In the data rows, the value 128 means zero.
Some points, one per row:
[175 120 144 157 111 149  99 125 109 107 156 113 126 169 184  54 105  91 135 174 148 158 152 156 178 153  63  76 150 202  40 164 152 182 154  99 138 138 165 145 172 133 100 150 197 125  89  88]
[120 168 113 126 152 111 116 139 143 128 127 118 160 122 139 122 139 124 132 134 129 134 132 149 105 124  74 151 123 105 118 109 134  99 128 105 122 125 123 135 133 123 155 111 109 136 138 122]
[144 126 116 149 137 136 131 125 103 115 143 153 124 119 137 113 125 135 131 111 125 120 115 125 104 114 152 121 146 124 149 129 117 132 121  98 205 129 132 134 146 152 149 144 146 127 110 121]
[124 136 123 122 112 112 120 122 128 136 139 140 134 153 134 143 128 135 143 140 110 151 117 108 121 132 159 133 149 144 136 119  80 114 118 140 124 120 151 143 117 112 105 123 132 131 137 143]
[118 115 136 137 131 132 137 123 153  78 135 141 112  71 131 117 121 116 117 124 120 113 117 109 122 122 130 116 108 153  80 144  91 132 132 103 108 151 129 143 146 134 124 107 137 131 147 102]
[142 112 163 140 161 132 127 123 106 123  94 143 182 138 116 132  98 133 105 137 116  85 146  97 128 113 121 141 170 126 141 141 125 122 131 133 135 113 119 116  85 115 136 136 116 107 141 147]
[119 150 105 180 136 131  92 134 145 228  96 134 106 166 132 100 144 131 140 141 148 209 126 134 145 150 108 118 156 158  85 135 220 177 129  87 140 154 142 121 189 148  83 126 153 141 125 103]
[151 149  98 125 132 146 139 116 136 138  96 142 108 117 138 128  92 121 117 105 134 106 152  90 116 128 135 104 103 130  99 141  96 132 143 108 128 164 163 149 164 141 150 119 133 117  82 119]
[162 136 133 134 109 131 127 131 144 134 140 120 113 152 157 113 134 129 116 128 147 123 150 133 145 146 125 110 135 162 104  72 133 154 184  80 163 133 126 131 142 146 124 148 121 156 125  81]
[120 163  95  83 141  81 184  99 127 152 143 145 132 118  83 211 174 199 103 165  97  83 142 147  76 122 164 167 122  61 143 120 133  73 181 199  64  34  97 143  86 135 114 105 104 141 147 180]
[133 132 143 156 114 106 123  97  86 136 147 113 126 139 133 119 140 115  90 114 130 118 114 147 139  95 128 101 115 143 160 130 120 143 110 121 117 135 137 139  73 139 144 149  68 143 127 125]
[137 129 115 152 140 127 132 113 104 145 154 104 133 136 122 111 121 135 111 156 121 144 129 132 102 130 120 137 140 112 120 125 141 130 130 121 124 116 118 141 150 115  90 152 119 132 130 115]
[112 147 103 101 154 104 162 122  96 119  98 144 134 122 119 138 161 141  95 105 108 104 108 173 105 102 169 132 136 118 107 124 124 111 129 153  63 115 115 143 134 145 137 107 153 115 116 140]
[124 145 118 106 108 158 116 131 102 115  81 129 124 109 144 124 138 129 145 145 143 125 101 161 176 114 121 133  86 145  84 122 117 128 118 130   7 154 101 135 128  72 116 147 128 110 150 147]
[135  70 163 149 147  98 113 139 137 114  91 116 162 107  97  98 146 122 161 113 128 105 119  96 139 144 113 124 124 139 178  79 133 153  93 147 108 114 102  98 128 108 162 135 164 133 134 139]
Then 19 other points, each followed by its number:
[133 129 139 133 128  72 143 140 144 117 158 149 129 139 126 165 120 115 125 126  68 162 126 126 136 114 159 173 134  98 148 112  67 118 132 138 202 115 146 117 103 132 186 137 122 112 144 132] 0
[137 155 111 119 136 110 146 130 130 113 139 138 111 150 162 130 134 116 114 139 147 128 120 137 116 180 133 135 115 125 111 117 116 130 138 108 113 139 149 156 125 146  90 117  99 127 152  90] 1
[104 146 126  94 122 128 134 130 133 144 155 145 138  99 119 157 103 122 126 124 100 126 105 136 123 131 113 121 118 121  92 128 108 157 126 153 118 142 148 154  99 139 110 106 107 126 116 125] 2
[102 154  60 106 109 104 168 102  99 108 132 108 188  79  92 184 214 169  90 113  72 100  95 176  97 120 144 199 103  63 125 130  92  55 131 164  81  38 136 124 103 115 123 119  85 149 142 186] 3
[140  89 136 150 157 129  91 110 141 121 117 106 117 124 129  89 106 109 138 147  92 151 114 195 135 136 139 115 113 140 115 128 137 149 123  90 165 129 129 120  81 123 107 138 130 112 181 129] 4
[159 162  95 129 120  82 161  89 131 147 143 141  54 153  93 175 136 156  99 163 193 134 135 187  73 147 140 178 104  92 130 109  91  98 148 137 131  75 138 143  97 129  80 109  92 176 139 132] 5
[139 107 123 145  97 136 106 138 124 148 137 130 130 131 130  98 106 119 155 145 144 182 148 117 139 115  85 113 137 153 137 144 140 139  74 106 148 142 102 153 151 155 114 132 122  93 148  95] 6
[109 112 131 124 128 158 116 140 149 113 157 144 117 124 131  97 132  97 246 110 151 103 101 113 134 106 122 136 134 124 122 122 137 133 128 118 176 159 136 157 132 123 149 119 123 115 105 140] 7
[187 146 137 121 100 123 130 199 120 127 119 123 113 118 143 142 133 123 121  96 114  72 132 108 109 121 164  85 149 116 113 115 121 135 123 122 116 145 110 135 139 140 179 104 146 117 127 138] 8
[119  91 121 154 168 104 126 127 155 171 133 124 138 121 107  98 160 131 114 113 131 118 122 126 105 128 133 113 129 108 168 124 119 127 115 142 153 106 131 105 113  93 144 171 126 163 150 127] 9
[210 139 120 104 140 106 126 117 112 103 115 101 150 129 146 115 125 132 125  90 119  91 130 139 122 125 114 111 115 152  94 139 137 121 146 147 144 113 128 141 130 113 127 141 108 168  93 128] 10
[145 107 106 156 136 122 118 128 150 121 144 113 135 153 138 120 105 141 115  81 122 135 163 121 101 138 170 120 139 112 146 143 137 142 108 127 136 128 167 114 132 136 105 186 136 126 122 127] 11
[152 102 138 161 102 138 131 114 223 151 114  95 115  38  85  81 102 124 135 142 132 170 128 128 163 142 102  94 118 141 131 137 146 130 133 101 147 168 118 126 139 114 129 158 114 138 149  97] 12
[136 156 131 131 127 148 144 158 124 101 144 108 133 132 131 131  75 115 142 135 168  99 118 117 130 161 146 131 134 147 110 111 132 110 142 132 109 183 133 149 126 157 147 142 136 124 119 109] 13
[130 146 123 121  86 170 133  99  89 132 126 156 122 123 168 167 158  80 126  68 137 109 156 134 150 119 119 129 120 123 125 125 120 123 124 127 161 140 144 153 117 128 113 125  85 113 107 131] 14
[146 161  95  97 124 131 138 122 120  91 144 127 132 140 149 141 141 161 100 148 138 121 150 133 123 148 130 130 122 130 145 135  85 160 136 109 112 154 177 129 117 155 153 113 124 131 129 118] 15
[119 148 155  99 127 142 119 132 133 138 141 135 112 108 149 117 134 137  98 110 158 147 120 104 102 110  86  89 122 135 129 144 139 146 121 143  97 200 126 129 130 145 148 122 144 100 104 164] 16
[117 129 119 115 125 130 116 125 117 105 127 140  99 138 142 178 134 118 108 122 112 124 145 142 118 115 127 134 132 152 117  64 122 124 112 128 127  81 133 150  81 129 123 127 103 136 132 181] 17
[125 112 159 118 139 127 154 133 120 146 117 152 126 169 125 128 134 154 138 130 102 108 109 137  83 147 135 146 121 110 165 115 109 117 127 157 123 130 114 103 145 127 145 125  84 129 147 125] 18
Which three of these numbered points are nearest to each point below, looking only along the 4 directions in which the first points spread most? Their numbers follow each, nearest first.
[108 143 145 113 124 103 107 138 138 145 119 131 108 104 130 139 134 122 116 122 120 127 156 125 115 106 138 158 146 137 152 118 146 117 124 147 162 130 123 120 131 134 152 136 128 120 130 135] > 18 11 17
[115 121 128 127 127 117 135 126 117 145 146 115 101 134 146 133 165 135 149 127 125 112 122 109 117 181 131 142 130 107 143 159 113 112 132 127 121 112 120 149 123 136 142 127  94 130 163 121] > 17 18 2
[131 157 127 122 161 146 121 107 131 146 159 137 161 138 102 212 162 147 117 151 100 134 135 166 114 142 137 161  99  91 116 124 113 118 148 129 128 133 105 121 135 127  93 106 130 135 135 133] > 5 17 2
[123 157  78 122 100 124 138 141 114  87 125 143  90 123 128 136 121 118 117 118  94  75 140 125 134 127 177 109 112 134  90 136  93 143 144 137  88 153 144 106 119 155 131 124 141 135  91 126] > 15 2 14
[ 93  74 157 158 138 119  88 131 153 140 146 125 120 160 117 129  98 126 182 133 136 133 143  99  97 105 128 155 134  99 201 126 124 104 111 130 166 106 144  88 123 119 127 153 138 127 156 118] > 9 11 18
[173 145 111 162 104 188  80  98 101  99 113 101  77 158 186  45  61  91 150 180 229 197 135 139 159 188  85  76 122 194  61 168 149 171 160  59 153 132 138 102 165 114  91 164 130 104 103  68] > 6 12 4
[130  92 175 153 112 114  99 120 113 119 147 110 147 129 140 155 125 116 126 130 125 136 141 144 143  83 122 115 171 116 115 134 128 146 125 132 231 122 118 127 116 118 125 100 165 140 104 110] > 11 7 4
[165  75 133 140 131 144 127 125 177 118 127 130 119 160 152  95  73 112 125 135 111 144 167  66 119 147 170 106 121 127 172 149 134 129 154 116 125 184 125  41 116 137 113 137 138 133 149 109] > 7 11 4
[111  92 102 119 125 146 129  88 113 129  87 135 135 158 154  96 139 136 101 130 133 155 151 142 168 120 135 103 130 164  57 137 132 164 160  79 121 147  89 147 146 137  92 114 124 116 105 158] > 16 1 13
[ 27 155 169  54 167 168 108 201 133  93  90 127  60   0 117 137 145  67 106  38 188  33  54  42 121  30 129  74 170 158 106 126  91 143  79 129  90 228 112 155 178 160 236 131 174  20  55 114] > 8 13 16
